In the data rows, the value 128 means zero.
Some points, one per row:
[153 133 127 142 155  79 133 141  91 165 107  71  91  86 104 136  69 130
  82 165 167  87  97 128 154 158 179  79 169 187 152 158]
[ 90 152 132 142  82 186 131 140 169  74 159 159 177 166 168 145 177 130
 171  76  70 164 179 132  96 106  89 155  72  86  90  89]
[127 120 167 162 132  93 153 157 101 144 105 104 103  64  96 152  88 153
  95 153 150  91  86 155 139 125 147  94 155 145 124 147]
[108 134 135 123 108 166 130 133 159  93 160 157 159 180 155 151 175 123
 169 103  96 153 150 129  97 100  67 172  88  62  96  95]
[157 141  36 109 169 143  50  62 145 142 135 140 144 166 150 107 139  77
 144 133 126 147 136  50 162 177 129 143 121 137 162 132]
[178 139  88  70 159 139  65  59 149 152 132 142 131 170 143  64 144  34
 143 137 143 140 133  80 174 192 142 148 132 145 160 141]
[117 120 182 182 118 121 161 185 120 130 121 118 122 104 110 179 121 175
 122 125 126 112 117 173 114  95 122 117 125 120 102 131]
[129 117 164 129 140  77 161 150  96 156 103  87 105  73  94 140  86 147
  92 147 165  87  97 143 139 126 163  90 158 164 147 156]
[178 143  60  98 178 142  34  49 138 139 142 142 138 150 156  97 142  79
 146 137 127 148 127  53 185 176 139 142 130 146 168 130]
[108 206 134 138 115 132 128 136 144  94 134 136 140 126 137 140 124 127
 139 112 118 145 152 134 115 133 134 128 127 118 130 112]
[173 143  38  98 158 139  50  73 137 139 142 140 143 148 147 124 146  82
 137 132 129 151 150  15 171 171 133 138 134 138 141 131]
[157  92 130 136 165  96 142 130  71 188  67 108  83 103  85 127  97 130
  88 178 182  82  71 130 157 143 159  95 177 169 164 186]
[138 125 155 147 148  67 150 150 100 156 106  81 104  73  91 143  79 150
  71 165 151  92  94 144 148 144 164  62 165 172 139 168]
11 more points follow, each with its number after it:
[148 121 136 131 144  70 145 139  93 156  90  56  92  73 101 128  81 140
  78 169 160  99  92 148 146 160 170  61 164 172 161 158] 0
[117 101 162 157 124 107 175 181 100 142 102 113 108 107  98 148 105 169
 112 146 136 107 110 164 120 111 133 108 132 136 119 132] 1
[142  78 148 136 149 103 146 139  92 159  88 101  88 102  83 141 102 137
 105 152 160  92  80 151 141 136 144 100 166 150 154 172] 2
[177 155  82  89 162 142  55  49 134 136 138 127 128 159 146  73 143  53
 139 135 142 146 124  86 162 176 144 141 137 144 165 137] 3
[ 83 134 182 181 100 134 167 179 128 117 127 131 130 118 120 187 124 195
 126 118 121 125 128 180  96  85 108 126 125 112  99 116] 4
[171 136  32  97 162 140  35  66 137 138 134 137 143 161 155 108 138  62
 144 128 124 143 136  13 163 162 135 142 135 134 152 130] 5
[159  89 147 131 164  85 126 139  62 161  45 105  77 107  93 129  97 140
  98 179 170  91  75 138 164 157 166 100 169 146 155 165] 6
[100 180 127 131 100 158 129 126 176  79 179 161 166 153 170 135 152 131
 166  91  88 178 183 133  96 111  93 155  86 105  87  77] 7
[ 95 163 129 140 102 177 127 138 181  75 172 170 181 162 172 140 176 139
 173  77  66 167 190 125  89  94  82 175  60  89  79  80] 8
[146 124 104   6 161 140 108  89 138 159 139 137 130 163 141  14 137  78
 142 134 145 150 136 111 160 163 135 146 141 144 169 129] 9
[127  57 145 152 124 128 153 148 112 141 122 124 113 117 108 146 121 147
 122 140 151 108 107 157 125 124 137 118 144 130 116 153] 10
Which three of these numbered points are nearest to each point below, looking only along the 2 directions in which the first points spread most? Their numbers follow each, nearest first.
[144 103 147 135 144  98 136 140  82 163  77 101  70  96  78 129  97 151
  75 161 157  68  91 145 152 134 167  95 178 157 153 170] > 0 6 2
[ 88 137 163 175  75 136 188 160 143  99 143 143 145 125 128 172 140 169
 136 105 110 135 143 160  70  59 109 133 108  99  67 113] > 4 7 1
[181 144  86  44 160 133  83  69 139 150 147 136 135 157 142  61 143  68
 139 142 142 152 136  93 158 160 134 138 134 141 165 140] > 3 9 5
[103 151 127 132  85 168 133 137 191  80 194 158 172 156 167 142 173 128
 165  74  76 174 179 143  96 108  95 155  68  95 103  72] > 8 7 4
[125  99 166 159 137 104 181 157 102 141  97 108  96  90  84 164 106 168
 105 144 145  84 101 172 121 112 149 110 149 127 128 151] > 1 10 2
[ 91 129 171 192 100 126 185 188 124 121 129 122 128 113 117 184 122 195
 124 121 120 131 121 173 108  84 114 124 119 116  99 123] > 4 1 10
Now 11 new points, numbered from 0 again:
[156 132 120  45 136 134 108  96 133 148 143 132 137 157 138  47 142  99
 141 139 143 142 137 130 151 170 129 130 133 141 150 144] 0
[ 77 144 149 162  70 171 148 155 150  85 151 146 159 144 155 153 148 153
 160  83  83 146 151 146  88  82  99 161  96  99  68  84] 1
[ 73 153 147 154  74 139 145 141 153  86 153 147 159 137 149 147 146 157
 152  92 104 161 155 149  72  81  90 157  97  88  78  89] 2
[148  84 133 119 146 101 129 124  90 171  79  96  79 100  87 128  91 126
 101 167 171  90  68 142 158 138 167 100 175 166 149 176] 3
[161 156  44  98 163 145  71  45 148 128 143 150 142 159 155 105 152  74
 146 132 126 159 137  41 154 168 122 140 125 139 153 139] 4
[152  74 167 140 134 108 159 160  89 159 100 105  97  97  96 144 110 151
 114 152 146  92  97 156 137 132 150 115 157 143 136 150] 5
[130 124 158 152 133  88 145 154  99 142 103 102 106  61  98 155  88 157
  95 138 151  94  95 146 140 132 160  92 149 138 141 152] 6
[ 98 144 125 142  97 167 131 127 154  93 162 178 173 157 159 151 185 138
 190  85  89 162 170 143  98 101  69 174  81  76  94  82] 7
[132 125 162 146 143  79 151 155 107 146  97  83  93  74  90 148  86 145
  88 157 149  88 106 147 147 136 168  76 160 150 142 146] 8
[148 118 135 130 147  84 132 139  90 151  99  74  92  98  89 119  85 127
  74 178 171  88 101 137 159 156 184  75 157 166 164 151] 9
[ 90 171 122 138  80 157 128 139 163  69 193 166 181 147 162 137 165 140
 158  75  78 176 176 125  89  91 106 162  81 107  99  68] 10
Which three of these numbered points are nearest to each point below, looking only along the 2 directions in which the first points spread most? Their numbers follow each, nearest first.
[143  95 159 136 163  98 145 161  73 161  79 105  83  88  77 138  93 128
  90 161 162  83  86 149 149 142 147 100 171 151 144 163] > 8 9 3
[149 129 136  54 148 123 118 113 123 142 131 134 126 144 131  62 142 110
 126 127 144 134 126 127 148 154 130 133 134 149 144 142] > 0 4 5
[111 125 127 139  91 186 134 131 178  96 157 171 161 167 147 132 182 132
 181 103  82 167 166 119 105 102  67 177  86  72  81 115] > 7 10 1
[130 131 139  93 141 131 129 113 126 144 136 125 126 134 127  88 118 117
 119 137 137 128 120 144 141 141 134 136 144 128 154 136] > 0 5 6
[ 79 144 137 138  65 147 147 150 161  75 170 150 155 149 167 165 147 142
 155  75  87 165 167 150  69  96  91 161  80 100  98  80] > 1 2 10
[169 138 112   4 151 130  93  97 140 153 138 130 137 154 141  10 149  74
 132 131 142 144 123 121 153 166 138 140 132 138 165 136] > 0 4 3
